In the rows, zero is written as 128.
One turn sends every row of this set to another row. A few are shown first. Where does it send the rows asked after them?
Genu: [100 119 131 130 132 134 103 101 116 146 102 128 107 118 119 105 145 129
 143 137 123 113 130 135 143 129 121 161 146 157 127]
sepog: [126 143  98 143 136 132 138  88 136 135 143  96 114 110 122 119 122 113
 121 101 153 101 120 132 115 118 116 158 155 128 119]
Sov: [155 146 150 150 134 116 131  90 100 152 119 124 124 117 136 120  96 111
 141 100 151  83 121 103 135 109 133 114 134 114 145]
nin: [117 118 140 138 151 110 115 108 158 133  87 133 116 123  93 161 127 143
 143  71 131 100 127 101 114 125 129 139 118 127 134]
negug: [117 139 132 169 139 113 157 120 129 124 113 128 136 102 101 148 128 143
 145 131 138 117 141 106 126 116 137 129 139 119 148]
lek: [140 123 141 152 118 103 125 113 164 126 139 115 112 131 126 125 106 133
 126 118 127 105  93 113 154 117 132 144 121 121 100]
Mut: [144 162 117 129 141 133 122 110 103 150 131  96 109  93 132 109 148 115
 138 100 141 104 126 105 156 129 104 155 121 124 127]
beze: [117 119 163 132 152 142 130 111 112 138  95 124 135 114  96 152 127 139
 158 119 109  93 121  97 109 118 114 127 103 113 124]
Zuvo: [171 141 109 133 151 133 126  92 128 150  81 125 127 149  97 129 132 145
 146 118 118 130 128 116 129 126 123 150 126 147 111]
beke: [135 155 114 149 157 118 139  84 117 138  56 125 111 139 101 135 111 113
 142 107 130 127 135 110 133 105 127 143 138 138 127]
Rarur: [122 118 128 144 118 135 128  95  94 134 131 142 109 123  90 134 123 153
 130 103 121 123 144 110 106 141 129 137 120 132 123]
rerav: [ 89 135 117 117 155 130 129  99 147 143  95 103 106 101 111 139 137 129
 145 150 134 108 111 122 142 128 118 146 135 122 105]
nik: [121 127 157 155 100 109 124 117 154 144 115 122 104 127 110 153  96 116
 133 106 126  89 109 121 137 121 137 127  98 124 104]
bof: [151 164 143 155 117 118 138 118 133 139 137 133 114 128 123 139 102 128
 146 104 147  93 118 118 116 109 149 109 131 114 134]
bado: [123 119 130 136 157 101 140  92 161 130 110 104 113 102  94 165 124 132
 124 116 129  98 120 118  93 115 109 141 132 123 115]
tibed: [121 142 131 140 132 173 129 106  87 144 128 116 136 122 124 106 125 120
 155 103 133  95 121 112 131 121 121 144 126 118 128]
gipiv: [ 92 126 115 128 133 124 133 104 143 160  94 133 110 109  99 159 146 122
 142 148 130 122 143 108 141 131 122 137 142 136 123]
les: [139  97 150 143 126 108 116  81 123 139 117 124 100 114 125 114  89 111
 122  93 136 103 130 107 158 133 125 137 112 123 126]
Tusek: [128 125 154 149 107 120 142 105 114 158 115 117 111 133 129 151 101  98
 137 101 117  93 133 107 156 109 110 127  97 128 107]
segag: [156 140 126 137 169 121 117  83 115 140  61 125 127 135  99 124 122 130
 153 119 119 128 124 102 140 114 119 147 134 139 123]
kup: [ 85 121 124 127 135 125 113 100 116 152 101 139 120 127 105 130 137 137
 147 143 111 120 143 101 141 132 111 148 134 148 130]
gatub: [147 132 147 141 122 116 115 125 171 144 144 121 121 109 118 146 113 104
 159 117 128 109 136 104 156 123 113 125 111 117 125]
Soze: [123 151 132 144 147 110 141 130 149 141 106 124 127 120 115 162 155 116
 144 107 125 108 119  74 146  92 107 143 138 121 130]
fav: [122 141 110 136 156 100 131 100 155 125 114 111  97  99 114 125 132 128
 111  93 155 108 109  93 136 126 127 155 140 111 133]
Runof: [133 136 131 145 113 120 111 100  95 148 110 117  95 115 109 119 138 146
 117  79 134  98 115 131 127 141 135 156 112 147 112]
kip: [128 168 118 131 156 111 122  88 124 139  69 123  92 123  90 139 113  94
 136 115 122 126 138 102 120 109 108 142 130 134 126]
raz: [150 153 170 131 134 109 101 102 114 146 127 128 112 109 111 139 103 112
 153 112 126  84 107  96 115 110 119 108 119 111 127]
fama: [107 123 122 132 131 134 123 106 143 153  95 123  97 100 114 135 155 114
 138 142 142 115 130 143 143 128 132 151 154 145 119]
bab: [148 121 137 146 124 115 143 101 124 140 140 111 118 137 145 123 111 115
 131 113 118 110 116  99 173 104 105 144 120 126 102]
gokan: [172 138 147 122 136 104 116 102 151 139 150 132 102 124 111 149 113 131
 137 107 124 102 121 106  99 116 116 114 125 119 120]
banaf: [133 135 144 151 143 118 126 113 141 146 110 110 134  90 116 138 150  90
 138 133 140  89 111 110 127  95 110 150 161 128 135]
piba: [138 139 148 131 136 143 107 117 106 158 105 118 128 117 111 147 143 130
 170  77 118  95 143 113 133 128 106 139  98 139 128]
Gifi: [ 72 124 119 126 148 138 133  97 138 149  80 121 122 126 108 138 121 139
 147 133 131 100 125 111 135 134 129 141 124 126 124]
bol: [177 131 127 140 136 111 146  91 136 145 141 127 114 132 135 129 106 130
 126  95 149 100 135 113 120 114 129 121 141 123 138]
zafut: [112 158 131 161 134 104 120 121 110 122 119 126 130 127 105 134 128 167
 155  95 119 119 123  98 143 121 129 144 120 136 130]
laf: [165  90 150 135 127 126 119 102 165 150 124 127 113 122 130 132 116 101
 136  96 136 101 129 114 155 122 120 138 123 124 122]
puvo: [141 183 106 128 129 136 117 114 147 152  93 123  93 123  92 120 126 100
 132 123 134 115 132 120 109 133 127 147 119 135 129]
zopam: [121 139 147 150 120  99 113 104 128 133 138 119 108 101 113 128  85 115
 146 114 128 112 138  99 160 135 118 124 100 116 129]
nebo: [121 187 122 136 141 124 119 109 130 142  72 121  94 120  95 120 118  90
 133 127 131 110 117 109 118 112 124 146 126 129 129]
fesa: [ 87 120 116 120 142 154 128  98 126 153  96 119 118 141 124 125 128 134
 152 117 121 103 143 133 131 131 113 152 123 149 122]
gop: [138 114 139 125 121 141  96  88 106 156 129 125 107 111 104 124 145 100
 122 105 122  96 114 114 106 120 103 158 144 141 110]
pep: [170 140 164 141 140 114 126 114 135 141 125 128 127 127 135 122 120 125
 140 121 133  81  93 100 125  96 131 123 138 114 131]
Mip: [158 173 117 122 134 139 105 116 141 155  96 120 110 131  92 113 138 121
 137 137 117 112 110 114 113 133 121 153 113 138 113]
bomav: [151 151 134 140 116 102 135  84 107 152 140 127  99 130 114 154  94 123
 129  93 133 100 134 110 108 114 122 111 124 126 116]
geraf: [105 131 114 111 149 146 123  99 136 147 112 100 102 117 127 127 144 124
 150 133 123 111 130 144 138 124 102 156 134 144 104]
fome: [145 129 132 128 127 126 133 109 134 166  97 115  92 109 119 148 164  95
 107  91 140  88 111 108 129 113 113 156 131 132 112]
Bir: [172 127 155 127 139  98 123  80 108 154 129 122 111 129 127 137 112 120
 123 109 120  88 109  93 117 102 103 124 129 126 114]
nen: [169 155 114 134 142 146 112 110 138 153  85 125 129 136  99 106 135 136
 148 127 131 117 118 121 128 137 139 151 123 139 127]

Rarur -> tibed
beke -> segag
Now these:
zafut -> piba
gokan -> bof
laf -> lek
rerav -> gipiv

One turn sends every row of this set to another row. A few are shown first. Where does it send the rows asked after them?
mer: [108 129 145 145 184 124 123 116 159 141 122 132 144]
bonep: [113 122 127 185 152 127 159 117 148 145 119 116 127]
razu: [145 129 142 165 162  95 134 162 127 149 133 134 104]
Gak: [124 134 119 149 172 111 111 134 106 151 160 148 119]
zad: [108 133 160 132 165 124 133 113 118 112 131 133 119]
gudu: [ 83 113 139 156 147  97 124 131 135 172 135 145 112]
rig: [140 116 147 168 153  92 149 153 127 136 128 127  95]
miro: [124 149 141 165 183  92 106 100 120 150 120 145 128]
nevo: [109 134 145 149 178 136 126 106 154 141 129 125 138]
zoke: [116 128 147 164 180  74 122 101 124 135 108 144 124]
Ledip: [129 125  99 153 143  96 124 131 121 146 113 134 133]
sodem: [ 88 126 136 158 146 110 118 128 132 179 143 141 111]
tatu: [114 105 126 145 173  82 127 142 114 135 142 154 119]
vok: [118 129 120 177 168 113 138 141 154 159 114 132 144]
sugen: [142 127 147 173 147 112 150 141 122 139 139 119  89]
Kugov: [119 127 125 158 155 126 133 108 100 136 164 130 101]
bisog: [132 135  98 158 139 114 125 121 117 149 123 127 128]
nusiv: [104 123 150 150 173 133 137 100 156 131 124 122 133]
zapo: [126 124 103 160 131 112 139 111 116 137 120 121 120]
vipil: [148 141 141 170 156 114 133 150 122 152 143 125  97]
Lif: [ 84 120 140 161 139 116 128 117 130 171 143 134 103]
Kupep: [ 80 109 141 159 141 103 133 121 133 166 136 137 104]
veduz: [107 129 160 128 171 112 129 124 123 112 124 141 126]
gek: [124 113 104 156 136  94 139 122 121 134 110 128 125]
Toza: [139 103 153 178 173 106 123 122 127 147 128 145  83]
zuzo: [144 112 150 179 176 113 116 123 125 154 133 146  85]
sig: [115 127 150 171 167  92 135  81 119 128 115 131 110]
Vapeb: [108  98 133 153 156  97 148 117 107 120 146 134 102]
nimap: [120 139 121 182 159 133 142 125 148 160 125 122 136]
Zaga: [113 139 156 128 175 118 118 128 121 122 130 145 130]
ran: [142 107 152 177 178 105 117 127 128 152 128 149  87]
doni: [103 117 150 147 178 119 135 111 160 132 118 128 139]
lun: [140 108 153 180 172 114 121 118 125 150 132 143  82]
lezi: [122 150 145 172 171 110 119  81 114 142 127 131 114]
kugen: [113 145 156 130 169 130 122 117 118 120 136 136 124]
zofep: [111 113 127 179 161 107 155 132 154 144 109 126 136]

veduz -> zad
lun -> zuzo
Now these:
zofep -> bonep
zoke -> sig
doni -> nusiv
Gak -> tatu
sugen -> vipil
gek -> zapo
sodem -> gudu

